Look-ups in named tables: a row name and a column name give one cell, copied from the table.

Table rivak
	mep	nelal	lefi	dobafad	soke
pon	-0.474	-5.524	6.688	3.035	5.716
lebir	3.121	-3.073	6.245	2.162	3.972
tafe	5.140	-0.030	7.759	1.454	3.510
fenal	-0.600	3.616	3.523	-2.249	6.710
bugudod	-0.807	8.195	6.874	-8.069	8.364
tofe	2.499	-3.718	6.152	2.439	4.170
vuz	5.669	0.823	9.182	2.192	3.486
lupo	6.444	4.356	3.173	-2.279	4.167
daso	-3.086	3.502	9.710	-3.169	9.024

tafe, lefi => 7.759
fenal, lefi => 3.523
daso, lefi => 9.710
pon, nelal => -5.524
lupo, mep => 6.444
fenal, soke => 6.710

gad
cols = zap, gop, tovev, kud, zefim, dizo, vuvit, zokov, zimozi
pul: [284, 233, 564, 690, 699, 291, 899, 618, 261]
nena: [854, 235, 883, 200, 704, 570, 418, 886, 894]
katuko: [237, 551, 394, 672, 310, 884, 412, 290, 465]
nik: [803, 875, 521, 278, 226, 747, 702, 465, 514]
dulo: [896, 916, 325, 239, 258, 544, 451, 605, 652]
relitar: [961, 411, 897, 783, 919, 198, 209, 220, 180]
dek: [943, 371, 895, 760, 894, 290, 200, 211, 203]
dagunu: [349, 808, 167, 257, 191, 339, 481, 747, 712]
gorus: [787, 879, 444, 334, 416, 699, 556, 605, 773]
kuf: [211, 289, 598, 249, 755, 536, 827, 789, 857]
fopam: [803, 636, 647, 850, 160, 928, 943, 174, 275]
mep: [495, 387, 579, 396, 355, 678, 702, 665, 789]
palogi: [479, 919, 238, 584, 300, 479, 511, 674, 400]

What is the zimozi of nik in gad? 514
What is the gop of palogi in gad? 919
What is the vuvit of pul in gad? 899
What is the zimozi of fopam in gad? 275
What is the dizo of katuko in gad? 884
What is the gop of pul in gad? 233
What is the zokov of relitar in gad? 220
What is the zokov of gorus in gad? 605
What is the zefim of fopam in gad? 160
What is the dizo of fopam in gad? 928
What is the vuvit of relitar in gad? 209
What is the kud of gorus in gad? 334
What is the kud of katuko in gad? 672
What is the zap of palogi in gad? 479

fifuz =
	dipeb	tezu	baza	zivan
bebo	68.3	-24.3	-6.5	30.8
roz	-48.6	47.1	-12.0	56.5
suvadok	-29.3	-90.2	95.1	-49.1
dulik	-15.7	18.6	13.3	-77.5
rav	-90.2	-10.9	24.7	32.0
gib	25.4	94.1	5.2	-16.5
litez	17.3	-21.2	-29.2	2.4
tak	62.1	25.4	65.9	52.4
von	68.8	-2.4	-20.9	-20.7
lef	46.9	-21.6	-13.9	6.8
lat	-41.1	-40.5	-58.6	33.9
gute	-23.3	9.0	-33.8	2.2

What is the dipeb of rav in fifuz?
-90.2
What is the tezu of tak in fifuz?
25.4
What is the zivan of dulik in fifuz?
-77.5
What is the baza of dulik in fifuz?
13.3
What is the tezu of gute in fifuz?
9.0
What is the dipeb of lat in fifuz?
-41.1
What is the dipeb of suvadok in fifuz?
-29.3
What is the baza of tak in fifuz?
65.9
What is the baza of roz in fifuz?
-12.0

Table supodi
	vinerat	muligad	faz	movegi	nul	mul	masub
sor	235	67	175	87	212	197	125
ziru	246	61	175	89	200	198	114
sib	211	83	174	101	216	188	143

ziru, movegi => 89
ziru, mul => 198
sib, masub => 143
ziru, masub => 114
ziru, faz => 175
sib, nul => 216
sib, mul => 188
sor, vinerat => 235
ziru, vinerat => 246
sib, vinerat => 211
Which row has the largest movegi? sib

kudanor.tsv
	bufi	lomulib	pupoz	rog	muf	taf	gozimid	fil
magur	34	152	164	50	118	162	94	164
bivigif	7	176	161	54	87	139	63	152
nubo	36	238	57	74	11	230	142	139

What is the fil of magur in kudanor? 164
What is the bufi of nubo in kudanor? 36
What is the fil of bivigif in kudanor? 152
What is the gozimid of bivigif in kudanor? 63
What is the bufi of magur in kudanor? 34
What is the muf of nubo in kudanor? 11
What is the pupoz of nubo in kudanor? 57
What is the lomulib of magur in kudanor? 152
What is the bufi of bivigif in kudanor? 7
What is the gozimid of magur in kudanor? 94
What is the muf of magur in kudanor? 118
What is the rog of magur in kudanor? 50
What is the lomulib of bivigif in kudanor? 176
What is the gozimid of nubo in kudanor? 142
What is the rog of bivigif in kudanor? 54
What is the taf of magur in kudanor? 162
What is the fil of nubo in kudanor? 139
What is the taf of bivigif in kudanor? 139
What is the taf of nubo in kudanor? 230
Row with the largest rog: nubo

gotoga:
	sugipir	ris	domi	lon	zefo	det
roz	133	176	102	67	158	115
lokep	166	204	84	60	163	106
murig	146	118	125	133	105	119
burubis	92	133	117	103	113	97
pimifez	133	120	133	116	133	111
kemik	84	132	133	133	144	101
zunero	134	71	213	101	112	141
sor	119	112	137	99	117	133
masimu	87	60	190	123	95	121
bikin	59	105	112	133	120	133
zafede	137	160	86	78	161	113
kageror	72	133	151	128	141	116
nolor	133	100	133	80	85	117
nabob	163	208	133	133	133	91

domi of zafede = 86
lon of burubis = 103
domi of murig = 125
sugipir of kageror = 72
lon of kageror = 128
zefo of lokep = 163
sugipir of burubis = 92
det of nabob = 91
ris of kageror = 133
det of masimu = 121
det of murig = 119
ris of bikin = 105
det of pimifez = 111
domi of burubis = 117
ris of masimu = 60
zefo of zunero = 112
ris of kemik = 132
lon of roz = 67
ris of nolor = 100
lon of murig = 133

Table ronod
         gefodi    zul   bipi
noz        0.52   0.90  -5.46
totogo     0.40   2.02   2.89
tiz       -0.31  -0.03  -2.02
libetom    0.37   0.27   3.31
feme       0.84   0.05   2.33
dezimuv    0.81   0.47  -7.90
mobane     0.34   0.78  -0.16
buruta    -0.37  -0.05   0.60
nabin      0.51  -0.10   5.64

totogo, gefodi: 0.40
buruta, gefodi: -0.37
tiz, zul: -0.03
dezimuv, zul: 0.47
noz, gefodi: 0.52
noz, zul: 0.90
feme, gefodi: 0.84
libetom, gefodi: 0.37
mobane, zul: 0.78
nabin, bipi: 5.64
libetom, bipi: 3.31

fusezu:
fields: mut, beran, lin, zafiv, zisomit, ketopub, neki
tes: [45682, 39719, 46543, 48401, 37940, 32584, 35130]
kamazit: [14119, 41285, 21614, 42191, 16323, 84744, 68725]
relopu: [65181, 46028, 37649, 22246, 62845, 26574, 31865]
vit: [28488, 29837, 39252, 49931, 49613, 21494, 20038]
tetepob: [25053, 41358, 34071, 31575, 53300, 49074, 28495]

What is the beran of kamazit in fusezu? 41285
What is the lin of relopu in fusezu? 37649
What is the zisomit of relopu in fusezu? 62845
What is the ketopub of relopu in fusezu? 26574
What is the zafiv of kamazit in fusezu? 42191
What is the neki of vit in fusezu? 20038
What is the zisomit of vit in fusezu? 49613
What is the zafiv of relopu in fusezu? 22246
What is the ketopub of kamazit in fusezu? 84744
What is the zisomit of kamazit in fusezu? 16323
What is the beran of tes in fusezu? 39719
What is the zafiv of tes in fusezu? 48401
What is the zafiv of vit in fusezu? 49931
What is the lin of tetepob in fusezu? 34071
What is the zisomit of tes in fusezu? 37940

